Each row is where one point has got to under a steady rotation. How many steps took it there?
The counts run from 0 to 410.
[ 16  19  16  -1  29  11   9 -26  42  31 -35  -9  23  19  14 -27   6   9
  15   8  23  21  -7   2  -1  59  25 -16   2  49 -20  13  33  48  -8 -18
 -49 -19   7] -> 196
[ -3  34 -11  11  -6  13  82   6  -2   4   1 -13  -5  31  -1 -13 -13  17
  13   6  -1  35 -21 -27 -53  -4  34  20   6  -1 -30  -7  65  11  22  -8
   5 -27  39] -> 109
[ 11  21  37 -25  41  43  50  32  17  22 -48  -5  -2  23  24 -37  -4 -43
  -7  13 -17  26  -6 -22 -40  -6  23  29 -18   1 -22  20   8   7  -1  19
 -16 -18  -4] -> 312
[ 31  34  16 -38   6  34  37  -8   1  28 -22 -12   4  14  -2 -25 -28  39
  15 -37 -20   8 -17 -20 -51  11  21  47 -10  40 -23   1  21 -24  17 -19
   2  -1   7] -> 244
[ 42  27  29 -35  35  36  12   8   4  35 -20 -22   4  17 -20 -27 -32  33
  18 -11  -4  -7 -12 -26 -51   7  13  51 -20  39 -24  17  11 -16  -7 -12
 -10 -18  -3] -> 243
[ 16  24 -19  23  25  -2  53 -66   3   8  17 -16 -19 -14 -35   3 -17  16
  33  18 -40  43 -42  12  18   6   0   7  12  -6  -3  36  25  31  -3   8
 -54   5  11] -> 181
[ 19  27 -14 -23  10  85  14  -3  -2   7  13 -12  -6  49   2  -3 -24   7
  14 -16 -19  16 -36  22  -6 -19  31  43  28  29 -27  17  35 -18  20 -14
  -7   5 -36] -> 286
[ 34   6   3 -13   8  13  53 -34   0  18  -9 -21  20 -31 -22 -49 -22  55
  35  19   1 -17 -36 -22 -36   3 -31 -14   8  16  -7  20  20  10  -2  15
 -53 -21  -1] -> 249
[ 18  24  38  -3  49  17  33  42  -6   3  -8   4  -6 -38  11 -27   1   8
  22 -52 -27  22  -8 -42 -28   0  27 -19  22  14 -35  18  28  -3  10  25
 -45 -36   9] -> 25
[  0  -5  14   6  17  14  -1 -14  20  36  -6 -29  -2 -20   7 -27  26  -2
  23  40  49  34 -25  -2 -37  11  -6 -10  -9   1 -18  50  50  34 -18  -2
 -49 -20  -8] -> 266
[ 42   3 -12 -22  20  59   8 -35   8  13  -7 -35   1   0 -15   4  13  43
  29  63   3   9 -29  27  -1 -59  33   7   5   6 -13  10   9  14   4  -9
  -6  22  30] -> 4
[ 10  37 -30 -13  21  17  12 -59  29  44 -26   8  21 -18 -27 -11  15  30
  22  34  14  40 -49  10 -10 -39  -2  13  24  -7 -13  32   4  11  -9   4
 -13  40  -2] -> 46
[ 74  16   7 -11  20  29  -7 -48   7  30 -15 -13  12   2 -21  -1  24  45
  11  13 -20  38 -21  42   7 -23  21  31   1  -7 -41  30  25  17 -19  -3
  -9   9  21] -> 351
[  7  23  34   2  37  49 -20 -35  29  -9 -36 -49  40  -4   8  12  -3  15
  16  34  21 -12 -53   4  -7  -5  18  12  34   1 -24  12  38 -23  17 -18
 -29   2  27] -> 214
[ 40 -17   6 -22  10  58   1 -15   2  22  -5 -33   7 -18 -35 -34 -40  42
  13 -14   0   4 -29 -12 -20  23  20  16   6   3 -34  42  35 -14  -8 -34
 -12  -5 -33] -> 132
[  1  26  22 -16  13  29  76 -29 -17  31 -44   4  15  -1   9 -20  -9  38
   0 -48 -45  21 -50 -19 -14  -2  -9  32   4  18  -9   1   1   7   8   9
 -21  10   4] -> 246
[ -8  10  30  -6  26  39  33  31   1   7 -16   1   1 -30  28  -7  21  15
  26 -15  -3  -8 -24 -32 -50  -9  16 -39  43  38 -15   9  39 -20  32  24
 -45   0 -11] -> 372
[ 16  -4  -5 -21  46  33  32   0 -41  45  -4  25  12  35 -22 -13  10  36
 -13  -1  28  -4 -24 -18  -9 -30   6  22   3  37 -34  30  30  35 -23   5
 -37 -17   1] -> 124
[ -7  -9  14  28  26  30  47 -26  -6  26 -11 -30 -17 -10  27   9 -27  12
  28  37  13  31 -30   5  35 -25  17  -3   6 -28 -15  45  13  45 -10  24
 -41  -7  11] -> 223
[ 24   5  20   4  36  33  34  -3 -30  34   6 -22   0  14 -12  12 -53  40
  31  12  22 -23 -26 -28  13 -15   5  31   7  31 -31  37  12  13 -12  26
 -61 -23  -8] -> 13
[  3  25  37  -7  38  30 -12  -7   5  44   0 -32 -36 -26  16   5   6 -10
  21  49   5  13  -5 -10 -25 -16  -5   2  13  18 -16  72  18 -11  -5  26
 -56  -6 -13] -> 377
[  9   4  37  24  28   9  14 -30  -3   4 -37 -20  22 -26  -9 -14   1  52
  19 -27 -25 -15 -33 -19 -17  36  10 -29  49   9 -35   7  40  -7   3  16
 -45 -22   6] -> 137
[ -5  40  -3 -27 -10  66  15   2  22   1 -20 -24   9 -24  12  -2  14  16
  71 -21  -2  41 -37 -16 -18  -4  29 -12  27  23 -20 -31   9  14  27   5
  -8   9  -6] -> 162
[ 18  56 -18 -31  21  37  25   0  11  -8  12   5  17  30 -13 -11  11   5
  34 -31  -3  35 -32  -3 -31 -15  35  34  15  48 -29 -23  37   3  21 -15
 -12   0   9] -> 397
[-14  25 -12 -27  18  50  12   2  21   4   7   1  28   4  -5 -28  20  18
  14 -22  24  16 -46 -12 -61 -29  27  -1  30  34 -23  -4  58 -28  26 -17
  -5  16 -11] -> 50
[ 10 -12  15  17  14  37  42  16   6 -25  11 -25 -23  20 -10 -25  17  16
  26 -16 -28  12 -19 -10 -49  12  42 -15  24  -4 -44 -12  62   5   9  14
 -19 -30 -14] -> 67
[ 34  19   4 -14  10  18   7 -45  42  34 -40  -9  24   5  -2 -12   5  16
  14  26  14  27 -13  16   9  51  28  -6   6  39 -15  11  38  57  -7 -37
 -33   6  10] -> 197
[  6  37  25  -1   7   1  29  10  -1  13   3  16   5   0  18  -8  20  13
   1 -22  25  19 -26 -22 -53  -4   9   2  26  29 -29  35  84  -9  30  -2
 -32 -15   7] -> 261
[ 36  -2  10   2 -27  21  27 -27  41  32 -20 -25  -3 -18  -4   2  11  24
  70  54  35  34 -23   6 -33 -13  18   4  -8   7 -14  23  22  25   8   8
 -17  24  -2] -> 156
[-13  31 -12  18  -1   9  90 -22  -2   7 -14  -9 -12  22  12 -17   1  20
  10   4 -15  48 -30 -11 -31 -14  35   3   1  -8 -24 -11  47  31  16  -1
  -2  -7  51] -> 110
[ -7   9 -13  -2  36  25  27  -1 -10  30  -8   7 -22  40 -32  -8  47  25
  12  26  -4   2 -16 -17 -51 -25  18  -8  39  13 -59  17  25  21 -28  40
 -18 -14 -15] -> 277
[ -7  11   2 -19  56  30  37 -20 -20  13  -4   3  33  16  -9  -2  28  -1
  12   0   6  15 -62 -14   8  -7 -14  16   5  44  -8 -14   7  57 -17  15
 -61 -10  -3] -> 400
[ -7  29   6 -17  70  20  16 -32  37  13 -47 -15  49 -20  -7 -27   7   5
  20  40  23   5 -53 -22 -22 -39   5   4  12  -6  -9  -6 -13  16 -15   9
 -27  17  21] -> 324
[-17  23  35   7  62  35 -17 -33  38  -1 -41 -37  33   5  23   1  -3  14
   4  22  14  -9 -48  -7  -2  -6  35  -3  31   6 -30   6  24 -22  -1   0
 -40   0  29] -> 213
[ 11  28 -16  19  10   5  57 -64   7  -3  17 -30 -10 -16 -16 -10 -28  21
  38  -1 -31  36 -44   5   2  27   8   1  22   8   0   6  37  26  15  -4
 -56  -9  13] -> 180
[-29 -18  22   6  29  34  37 -28  -4   7 -26 -31   8 -24  -5  -8   7  11
  -2 -30 -13  48 -51 -15   5  -7  33  21  -5 -45 -17   5  39  30  -6 -17
 -11  22  20] -> 340
[  2  21   8 -12  18  69  39 -21 -27  17 -13 -25  22  -2  28  15 -41  30
  28 -12 -10  14 -55   0  56 -24   5  26  13  10 -11   8  -4  33   0   8
 -35  -4   1] -> 11
[-22  20 -15  18  24   5  83 -31   4   9 -24  -9  -3  13  15 -23  12  13
  12  15  -8  48 -34 -10  -3 -28  22 -11   6 -24 -17  -9  22  47   0  22
 -20 -11  48] -> 111
[ 24  47 -15 -19  56  27   1   6  23   4  11   0  12  23 -38 -26  -3 -16
  36   8  17  26 -22 -17 -39 -34  22  46   7  19 -40  10   4   4 -26  13
 -19 -21 -14] -> 395
[ 61   9  46 -11  28  17   4 -14  30  12 -24 -30   0 -21  -2   1  20   1
  26  63   0  10  -5   3 -21  15   2   4 -14  30  -9  18  31  26   8  -9
 -43 -12  35] -> 308
[  0   3  10 -15  35  41   5 -37  37   6 -22 -36  31 -24 -25 -34 -36   7
  24 -23   1  14 -38  -7  -4  60  33   3   4  26  -5   6  30  15  -3 -44
 -36   2 -14] -> 408
